One turning vector, and how many steps it has turned
The counts run from 0 to 293.
[160  89 107 122 117 122 152 143 128 161 174 112 122 157 117 145 113 139
 141 173 138 122 121 114 139 123 129 156 148  76 171 157 182 146 192]	256
[164  78 142 121 139 150 128 161 100 143 107 130  90 105 132 130 127 144
  84 141 117 108 135 157 183 124 153  83  86 127 134 116 185 118 154]	166
[110 126 154 101 109 103 166 127 106  83  84 144 102 114  90 141 107 117
 128 111 131 139 135 160 121 114 190 102  79 162 119 111  90 149 146]	220
[113  86 155  93 135 177 115 150 174 128 141 117 115 107 113 106 149  84
 125 134 154 102 126 104 141 148 164 101 131  92 113 180 154 138 170]	102
[143 123  97  79 109 101 157 120 102 135  96 113 128  59 129 140 170 153
 106  89 154 110  85 166 132 120 173 103 107 116 145 125 147 115 174]	249
[107 116 173  88 132 161  65 127 170 151 150 173  88 106 145 140 110 149
 125 111 179 112 158 105 140 187 113 149 147 104  98 119 121 143 147]	276
[ 91 105 142 163 138 115 104 137 170 130 160 147 132 162  89 143 107 160
 146 153 139 162 149  58 130 154  89 161 149 111 121 147  94 154 124]	286
[ 80 160 138  98 112 111 140 117 173 132 115 120 131 125 105 134 112 146
 154 138 192 150 122 105  75 154 127 149 167 131 123 158  71 137 143]	203
[100 128 152 128  85 119 152 122 130  86 133 107 128 184  85 147  92  82
 143 159 142 145 139 103 131 101 141 151 164 102 118 147  70 188 122]	127
[162 126 123 131 165 164 112 177 150 151 144 143 116 139 142 108 127 109
 167 142 145  82 142 138 148 179 115 140 140 138 130 180 182 123 144]	19
[119 157 116 155 111  41 143 122  95 132 129 121 135 137 125 118 202 130
 151  93 115 138  85 115  70 110 104 137 125 149 133 138 128 142 123]	233
[178  99 113 129 158 132 156 143 116 162 160 165 125 121 129 132 103 149
 156 151 155 103 133 130 137 143 125 168 111 135 156 147 177 141 192]	93
[166 129 108 136 122  87 165 135 119 140 103  87 126 150 115 121 122 146
 139 137 119 136  89 172  83  87 129 123 106 175 140 144 162 104 140]	238
[ 92 138 169  83 100 145 123 139 155 133 129 120  98 148 104 125  96 112
 139 140 184 130 135 112 111 160 143 147 164 123 115 170  73 153 176]	202
[144 149  92 130 162 132 110 147 147 149 103 135 138  79 155 136 153 169
 130 158 133 123 122 136 171 174 101 108 163 113 143 130 183  61 132]	95
[179 138 152 157 114  92 161 127  88 136 137 140 114 175 143 159  89 142
 167 126 114 141 130 163  92 106  98 163 121 177 130 105 143 155 135]	64
[110 152 110  88 153 144 130 120  99 168 122 125 153  70 134  78 157 138
 136 117 180  90 104 152 122 163 115 123 152 150 120 160 118 124 164]	15
[116  87 102 113 125 135 139 115 180 124 110 102 135 100  80 119 116 154
  80 172 148 147 106 111 153 101 163 104 155  75 146 147 130 103 147]	185
[158  89 118 148 141  79 166 121 141 120 117 133 106 112 129 164 184 150
 164 114 120 159 114 116  86 125 146 106  87 136 141 107 178 113 141]	76
[151  92 117 177 142  69 115 169 125 110 119 139 104 123 127 140 156 156
 110 143  73 138 132 113 172 101 132 110  89 133 143  93 197 123 122]	240
[ 84 107 159 153 120  82 111 118 113  87 154 183 132 154 112 121 110 108
 142 132 113 130 141  96 135 106 107 127 118 139 118 104  91 190 101]	216
[133 174 130 143  91  68 138 144 118 122 113 146 131 188 150 139 133 133
 171 159 105 159 119 155  70 148 107 125 162 131 150 107 162 127 115]	228
[106 134 103 144 122 102 173 120 128  74  75  84 127 157  85 186 129 137
 108 128 123 174 119 118 148  96 139 146 141 144 109 135  70 125  89]	51
[108 125 129 118 134 130 112 106 165  89 159 204 129 113 121 139 107  76
 147 116 154  79 152 105 151 121 136 160 148 125 113 125 109 187 119]	117
[102 134 177  89 100 179 106 137 150 103 125 136 112 139 125 141 101  93
 126 158 151 128 167 110 154 165 149 114 164  81 107 135  89 162 138]	201
[164 102 115 116 145 160 119 100 204 106 150 127 134  96 156 126 141 106
 115 105 134  90 108 128 131 100 149 103 145  96  97 130 181 113 109]	264
[ 79 100 166 120 106 130 122 145 126 104 139 100  95 137  78 131 137 113
 107 100 133 137 123 109 122 115 142 134  88 165  78 157  65 173 123]	132
[162 123 147 136 114 111 166 131  52 117 138 138 114 155 124 167  92 117
 141 114 121 140 122 147 135  96 125 165  98 166 125 115 120 177 139]	63
[134 139 131 114 131 132 139 104 106 172 125 143 166 113 112  71  90 158
 127 177 150 107  99 164 118 120 111 122 155 119 170 147 140  97 182]	10
[108 144 119  86 146 165 149  82 143 125 104 124 135  73 129 135 125 153
 120  97 189 131 113 132 125 152 128 143 155 144 102 143  65 112 129]	278
[160 149 152 128 153 177 123 130 164 133 128 121 116 165 138 147  90 120
 167 151 146 126 150 138 113 179 100 143 174 146  86 168 128 111  97]	282
[132 147 150 114 126 122 132 109  83  84  99 111 122 103 151 152 139 127
 110  69 117 142 107 166 129 102 141 104  86 163  77  95 108 125  77]	61
[165  96  69 116 171 160 197  91 128 116 130 104 175 101 116 146 154 118
 144 144 146 119 101 101 162 104 135 138 145 104 159 159 152 115 123]	180
[ 97 144 137 114 112 155 146 119 118  78 102  94 144 150  90 157 122  93
 133 173 123 155 146 121 169 115 143 121 168  93 112 146  77 148 102]	126
[117 104 126 123 134 172 163 123 161  96  90  95 124 132  88 161  98 143
 121 173 149 172 140 127 135 142 151 117 153 121 119 149  86 120 130]	284
[124  89  71 124 152 135 167 140 162 110 107 123 138 108  66 147 143 130
 121 173 138 136 117 101 183 147 162 123 146 113 165 165 138 106 155]	22
[134 125 189  98  99 148 126 158  61 149 136  99 101 150 148 126 157  96
 156 115 144 125 123 139 103 130 131  98  98 103 111 141 134 148 162]	73
[125 140 171 138  93 121 126 155 102 128 112 105 100 185  90 126  61 153
 119 146 118 136 129 184 103 101 109 136 101 176 103 133  95 139 137]	138
[124 166 152 125 104  76 121 151 124  98  80 129  98 150 143 144 151 134
 155 144 100 156 140 140 108 157 148  79 141  84 138  97 172 107 112]	229
